First come named turns, each shown by rows before and after it. For each pair of rows after them, which turns, in which order, take the first row to the second? The first pair is done for you.
batez (before => after):
[-40 -24 -16  -6 -26 -30   5  12 -31  -1  10  59   3  -2  36 -44  -1  17
   2  19] => [ -7 -13 -29   5  56 -40 -15  18  10  14  16  11  32 -19  29 -17 -27  41
  10  14]
[ 26   1  56 -12 -17  35  48 -25  19  10 -13 -17 -13  -2   8 -23 -22 -33
   8 -10] => [ 36   5  50 -13  11  31  42 -21  29  17 -12 -30  -7  -6   2  -7 -27 -25
  13  -6]
[-36 -38 -47  -3  17 -18   6   2 -18 -22   0  -3  23  -4  15  16  18  20
   7  -1] => [-42 -38 -37 -12  -3 -26  10   5 -24 -26   4  -3  12  -2  30   2  18  25
  -3   5]
[-10   8 -25  23  49 -31 -27  15  44  14   4   2  56  -7   3  50 -10  49
  14 -55] => [-41 -18 -21   8 -61   4  -1  -6 -23  -7  -3  72  35  17   2  40  31  13
  16 -55]
togom (before => after):
[ 18  -6   6   5  40   5  -7   7   4   3 -14 -21  -7  24  47  34 -22 -12
  13 -38] => [ 17  -1  15   6  48  -1  -8  14  -4   7 -14 -44  -9  39  21  22 -21 -18
   4 -34]
[-20 -20  35   8 -33   7  26  -6 -23 -15  -1  -2 -32  10  42  -3  16 -23
  -5   3] => [ -4 -23  24   9 -25  23  24 -11  -7 -11  -3  16 -25  -4  46  17  13 -27
  14  -9]
[-22  27  16 -10 -44  17 -34 -27 -39  11  -6   0  -9  16 -61 -42 -11  -3
 -40  28] => [-38  22  14  -9 -71   4 -25 -35 -34  -5   6  28  -6   4 -18 -46   0  20
 -39  27]
Febo (before => after):
[ 13  20  38  -9   3   3   4   2   8 -18   4 -21 -29  16  -9 -15   1 -15
 -37   8] => [ 14  19  31  -6  29  -8   1   4  18 -14   2 -36 -22  10   0  -7  -5  -2
 -25   1]
[ -4  13  -3  23 -12 -25 -10   1   3  15 -12 -14 -15   6  78 -14  48  16
 -50  30] => [ 38  19   9  17 -21  29 -33 -18   9  30 -31   2 -11  20   5 -13  34 -43
 -45  38]
[ 13   7   6 -17 -29  20  -8  18 -44  25 -29  -8 -36  37 -59  15  32 -30
 -14 -25] => [ 18  10 -23  -1  56 -17  -9  39   6  37 -13 -44  -4  12 -21  53  12  24
   3 -35]
pizip (before => after):
[-12  -6 -20  -9  -7 -35  -6  17 -13  -8  15 -30  23 -19   4  -5  14  27
   7   3] => [-13  -8 -19 -10 -16 -41  -7  16 -13  -6  20 -26  24 -18  12 -10  13  22
   6   5]
[ 27  -5 -13  -4 -15  -7 -11  -1  29   5  13 -15  18 -32  18   7 -21  -2
   0  -2] => [ 28  -1 -11  -5   2  -6 -13   2  28  10  10 -27  17 -24  10   8 -25  -6
  -6   0]
[ 41  35  47 -23 -12   8 -24  -5  47  12  30 -32 -30   5  10 -73 -41 -42
 -41  22] => [ 26  31  42 -21  33  -6 -14  14  31  20  15 -77 -37  21 -20 -50 -21 -46
 -41   7]
[-18 -31 -34  19  10  43  -2   7 -31   9  -9  26  48 -15 -14  15   3  14
  21  -4] => [-13 -26 -26  17  -3  47  -6   0 -19   7  -7  36  53 -13  -8   5  -7   9
  21   5]

(2 to 4 turns a pair)
[  26   18  -52   -1   23   30  -52    1   39   25   -9  -29    5   40
 -113  -23  -22  -31  -21   24] => [-67 -14 -77  25  47 -45  10  44   3  -4   7 -65  -8  38 -19   0  28  49
 -16 -17] => pizip then Febo
[-31 -21   8 -14 -71 -30   1   8 -45  -5   6  -1 -16   3  17 -28  17  13
 -22  14] => [  6 -18   5 -13 -76  -1 -11 -15 -11  -7  12  36  11 -29  47  -6  -7  12
  -2  14] => pizip then togom
[-32 -30 -28   7   8   8  21  -3 -14 -19 -18  -8  -1   3 -20  36  32  -6
  32 -42] => [  7  -1 -11  13  49 -16 -15  -2  54  -3   3 -33  27 -23   2  11 -26  18
  17  -9] => batez then pizip then pizip then batez
[-47   6 -30  -6 -18 -10  -6   2 -49 -28  12   3  16  18 -47   2  50 -23
 -22   3] => [-29  16 -45   6  45 -20 -23  14 -17 -15  13 -34  35  11 -51  23  26 -10
 -15  -1] => batez then batez
[-19   0 -26  -9  -7 -63 -14   9  -6 -18   5  -9  26  15  -5 -26   7   7
  -3  10] => [ 22   5 -22 -13 -13 -21 -35 -14  22 -13   7  30  48  -5 -16  -8 -12 -10
  13  14] => Febo then togom then togom then Febo
[-21  -6   7 -18  -1  34  18 -13 -32   5   3  -2 -38  -4 -16  25  18 -18
  27 -31] => [ -1   3  -6 -12  40  18   2 -10  16  12  23  -8  -5 -36  19  40 -13  25
  33 -28] => pizip then pizip then togom then Febo
[ 33  18   0   0   2   1 -33  -9  53   5  12  30  19 -36  37  17 -52  27
   1  24] => [  3   8 -18  12  74 -15 -10  26  23  14  -5 -49   0  -2  -6  48 -14  25
   9 -12] => pizip then pizip then pizip
